Where one turn sends some rows of the set: a few examples, then the rows asked:
Z_943: [ -9  42 -47  26 -35  22  -5 -18 -18  21   2 -12]
Z_211: [  6 -27 -12 -19  11 -23 -13  45  15  -8  38  20]
Z_463: [ -9  70 -33   0 -11  12   7  -2  -9  44  14 -28]
Z_865: [-24  67 -24   4 -36  23  18 -13   6  16  19   0]
Z_410: [ 39  13 -22 -41  -5  48  23   5  27 -30 -12 -24]
Z_188: [ 38   7 -10  39 -26  19  36  -6  54  49 -38 -33]
Z_59: [-22  -5  14  40 -23 -19  25  27   1  47 -56  32]
Z_414: [-14  -7  36  27 -61 -32  37  34  17  30 -33   4]
Z_884: [ 23  -9 -24 -22 -16  55   8  15  32 -40 -26 -27]
Z_343: [-37  54 -21  -9 -31  21  22   0  -6  -4  20 -17]
Z_562: [ 27  10 -13 -15 -15  59  21  14  22 -34 -41 -28]
Z_68: [ 10 -18  13 -19  43  31  52   9  39  30 -22  33]
Z_4: [ 55   1   2  46 -15  15  34   9  52  33 -44 -27]
Z_331: [ 33 -22  23 -15  43   3  51  11  51  21 -21  10]
Z_575: [-17  56 -44  12 -39  -4   6 -11   4  11  11 -27]
Z_140: [ 44  26  -6  22 -32  15  39  15  52  35 -50 -31]
Z_440: [-15  -1  24  15 -35 -44  42  21  11  43 -42  30]
Z_488: [-10  78 -18   1 -14  13   5 -23   1  16   6 -19]
Z_651: [-22  -2  43   0 -21 -32  35  22  -5  30 -61   8]
Z_705: [-24  -4  42  25 -51 -25  32  34  25  20 -43  31]
Z_10: [ 18 -32   5   3   4 -12 -17  29  32  -7  59  14]
Z_739: [ 36 -17   8 -14  16 -18 -26  43  24   5  38   5]
Z_230: [  6 -48 -10   9  24  -7 -20  26   0 -12  25  19]
Z_374: [ 39 -39   7 -18   3 -21 -20  36   1   8  36 -11]
Z_320: [  7 -23   6  -3  15 -16  10  40  28  15  59  12]
Z_217: [ 32  -6  11 -12  50  38  52   3  31  24 -10  24]
Z_839: [ -3   6  48   1 -43 -31  30  22   5  26 -56  24]

Z_440 goes to Z_575
Z_943 goes to Z_230
Z_331 goes to Z_140
Now find these:
Z_320 goes to Z_414
Z_865 goes to Z_10
Z_488 goes to Z_739
Z_651 goes to Z_463
Z_4 goes to Z_562
Z_188 goes to Z_884

Where one turn sends some rows of the set: a few examples, then the rows asked:
Z_678: [-31 -17  12 -12 -10 -42 -36  -4   3 -22 -37 -14  14 -35  -2  -5 -12 -65
  58  26  -4   7  48 -44  77  32  71  -9 -36 -20  19  38  55  15 -12  33]
Z_627: [ 36  -9  17 -24 -45  -3  11 -26  16 -19 -59 -31 -33  36   9  -9  36 -31
  12  21 -11  13 -51 -69  57  11 -33  18  -4 -19   6  30  20   3   0  27]
Z_15: [ 16  13  11 -57 -38 -37  13   3  -8 -20 -57 -35  12  51   3 -18 -19 -74
  -1  25 -15   9  24 -34 -36  -7  46  -2 -37 -20 -33   6  18  -2  -4  21]
Z_245: [ -1 -49  21   3 -36   2  55  10  25 -29  14  13  17   4 -35  10   2 -20
  39  -7 -36  49  59   1  33  -5  11 -23 -21 -24   6  17  24  33  39 -24]
Z_239: [ 30  16  31 -23 -12 -60  -4  34  39 -32  33 -43 -29 -53   7 -20 -13 -42
  46  -9 -23   0 -44   4 -31  -9  54  17 -57 -24 -69  12   7  34 -34  -5]
Z_64: [ 54 -33 -37   1   4 -36  15  -3  13 -17  -6  13  24  30 -11   0 -29  40
  68 -21 -33  10  56 -32  25 -20  11  22   2 -58  -2  48  24  12  19   4]
Z_553: [ 30 -20  20  23 -39 -30  -9 -11  31 -18  89 -11   0   2   1 -29  10  41
  77 -25 -27 -26  56 -16  26  18 -23  -1 -66 -18 -39  52  24   2   5  18]
Z_219: [ 24 -24  22  -2 -35 -41  -7  16  49 -53  66 -61  34  -4  49   0   4  29
  54 -17 -28  11  11 -34  68   6  68  38 -33 -11  23 -32 -32   9  -3  43]
Z_845: [ 32 -16  -5  -5 -39 -13 -42  10  42   2  49 -27  -4  19  31  -4  -3  33
  55   0 -34 -10 -66 -54  -5 -31  82  -3   6  -7 -35  14 -24  -3  -6  57]
Z_55: [  4 -18   9  28 -84 -57  52   4  41 -26  51 -36  10  37 -12  -1  11 -23
  53   0 -44  -6  35 -49  69  -4 -22   2 -57 -32 -45  46  16   8   5  40]
Z_141: [ 57 -16  45 -13 -43  21   2 -35  26 -47 -27  -7 -27  18  11   9  39  -1
  41 -15  13   9 -39 -35  24  32 -34  16 -36  -2   5  17  23 -36 -10  12]
Z_999: [ 48 -21   9  22   5 -33 -20  20  25 -44   4 -41  53  31   8 -49   7  22
  16  -1 -52  -7  18  16  38 -25  14  59 -20 -12   9  17  52  36   9 -19]
Z_117: [ -9  -9  10  -4 -28 -18   4  10  24 -29  89 -35  -5 -31   6 -17  18   4
  35 -13 -32  46  34 -35  68  16  75   2 -21 -31  38 -45 -30  23 -14  21]
Z_235: [ 13 -36  11  -2 -72   1 -19   0  39  -4  45 -15 -20 -26  -5  40  -6  12
  63  -6 -65   8 -49 -67   7   3  74 -18  19   5 -35  -1  -5   9   0  45]
Z_566: [ 49  13  26 -20   3  19   4  -6   5   7 -34 -18 -59  24   7 -27  54   3
  -4  -1 -10  12 -30 -49  13  42  -7  11   4 -25  11   4  11   9 -11   0]
Z_162: [ 36  17  39  35 -10 -58 -28   6  18 -21 -49  -2  -5 -16  13  22 -10  -6
  48 -20   5 -41  56 -19  25  48  84  28 -29 -37   4  -3  17 -26  -4  33]
Z_129: [ 19   6   4 -29 -41 -31 -36 -26 -32 -51 -40 -32  19  -7 -22  -5 -22 -64
  22   2 -41  11  25 -28 -22  10  21  21 -37   3 -24  -1  78 -27 -39  15]
Z_95: [ 13   3   4  21 -47 -40 -42 -14  31 -48  91  -3  11 -24  22 -36 -21  -9
  24  25 -26   1  13 -14  42 -22  29   9  -8 -46  52   1 -36  -2  16  81]
Z_775: [-16 -14  -1  28 -89   1 -36 -24  12  -4  54 -16 -38 -29 -28  -1  19  -7
  37  -2 -39  30 -57 -49  43 -33  62 -19   9  -2 -25 -18 -10  -5 -20  31]
Z_968: [ 43  -3  12 -28  11  27 -15 -17   3 -24  -2   2 -26   6  14 -16  33 -23
  23   5 -13  21 -38 -41  -7  30 -37  -9  -8 -16  23  48  42 -21 -23  39]
Z_710: [ 12   4   8  11 -68  -3 -55  -2  39 -16  70 -25 -17  19  -3 -47  16  -5
  19  19 -32  -1 -79 -30  20 -40  81   4  -7  -5 -18  -8 -13   8 -22  24]
Z_963: [ 19   1  35 -23 -17 -19 -34 -20 -39   2 -64 -35  -8 -19  18  -6  -5 -12
   5  -8 -12  -2  52  -4 -47   4  23  -9 -23   8 -39 -14  19 -14  12  20]
Z_851: [ 23   2  12 -42 -61 -30 -41 -55 -24 -23 -58 -20 -11  24 -12 -41 -19 -17
  36  -1  30   2  39 -23   1 -14  30  12 -59 -12 -38  -6  19 -13  -5 -22]
Z_476: [ 18 -14 -12   4 -56 -55 -21 -17  29 -22  48 -16  -7 -31   9   3 -33   9
  43  19 -55  -2  29 -66  68   3  41  21  24 -54  35  -4 -35  28  29  72]
Z_737: [  1   1  31  43 -50 -47  22  11  20  29  37 -52 -30  14  -1 -46  40  19
   5   1 -48 -23  51 -25  65   0 -10   3 -30 -27 -42  12  -7  50  29  13]
Z_708: [ 23  -2   4  -7 -31 -79 -23  -8  12 -17   1 -30 -38 -79  12   4 -37 -25
  75  -8  -6  -4 -35 -13  -4 -43  12   3 -39 -31 -80  41  -6   8 -11  37]
Z_662: [  7  20  -2  -4 -25 -77 -22  -4   1   2   4 -32 -60 -66  -2 -35 -20 -40
  39   8  -1   4 -38  -8   7 -57  25  -2 -32 -47 -72  27 -17  29 -16  21]
Z_872: [-16  -2  35  -4  11 -46 -41  22  21 -25 -31 -28  38  -4  41 -28  -4 -66
  31  37  10 -14  26 -11  46  11  72  -7 -47 -12  22  44  33   7  -1  58]
Z_108: [ 17  16 -12  35   5 -46   5  29   8   4  87 -38   3  13  -1 -51  29  -4
  18  -4 -78 -14  40 -30  22  11 -13   4 -27 -38 -24  44  42  19 -26  41]
Z_530: [ 16   2  30 -18 -54 -68  13  17  35 -32   6 -49 -45 -63 -18   3 -13 -52
  53  -8 -30   9 -40 -16  10  -5  48  21 -52 -24 -77  -1   9  42 -28 -19]
Z_215: [  7  -5  16  71 -31 -28  14  -2  -4 -31   0  -9  22  10 -13 -23  20 -21
 -10  -3 -25  26  30  35  46 -67 -21   8  -9 -30  14   3  13  -7  22  17]
Z_805: [  8  37  39  36 -27 -45 -21  -4  15 -21 -26  20 -23   0 -15 -17   4 -40
  25  -4  36 -17  55  -4  39  27  88   6 -48 -54  18 -11   1 -25 -10  12]

Z_999 goes to Z_215
Z_737 goes to Z_55
Z_239 goes to Z_662
Now find these:
Z_627 goes to Z_141
Z_963 goes to Z_15
Z_710 goes to Z_775
Z_95 goes to Z_117
Z_872 goes to Z_805

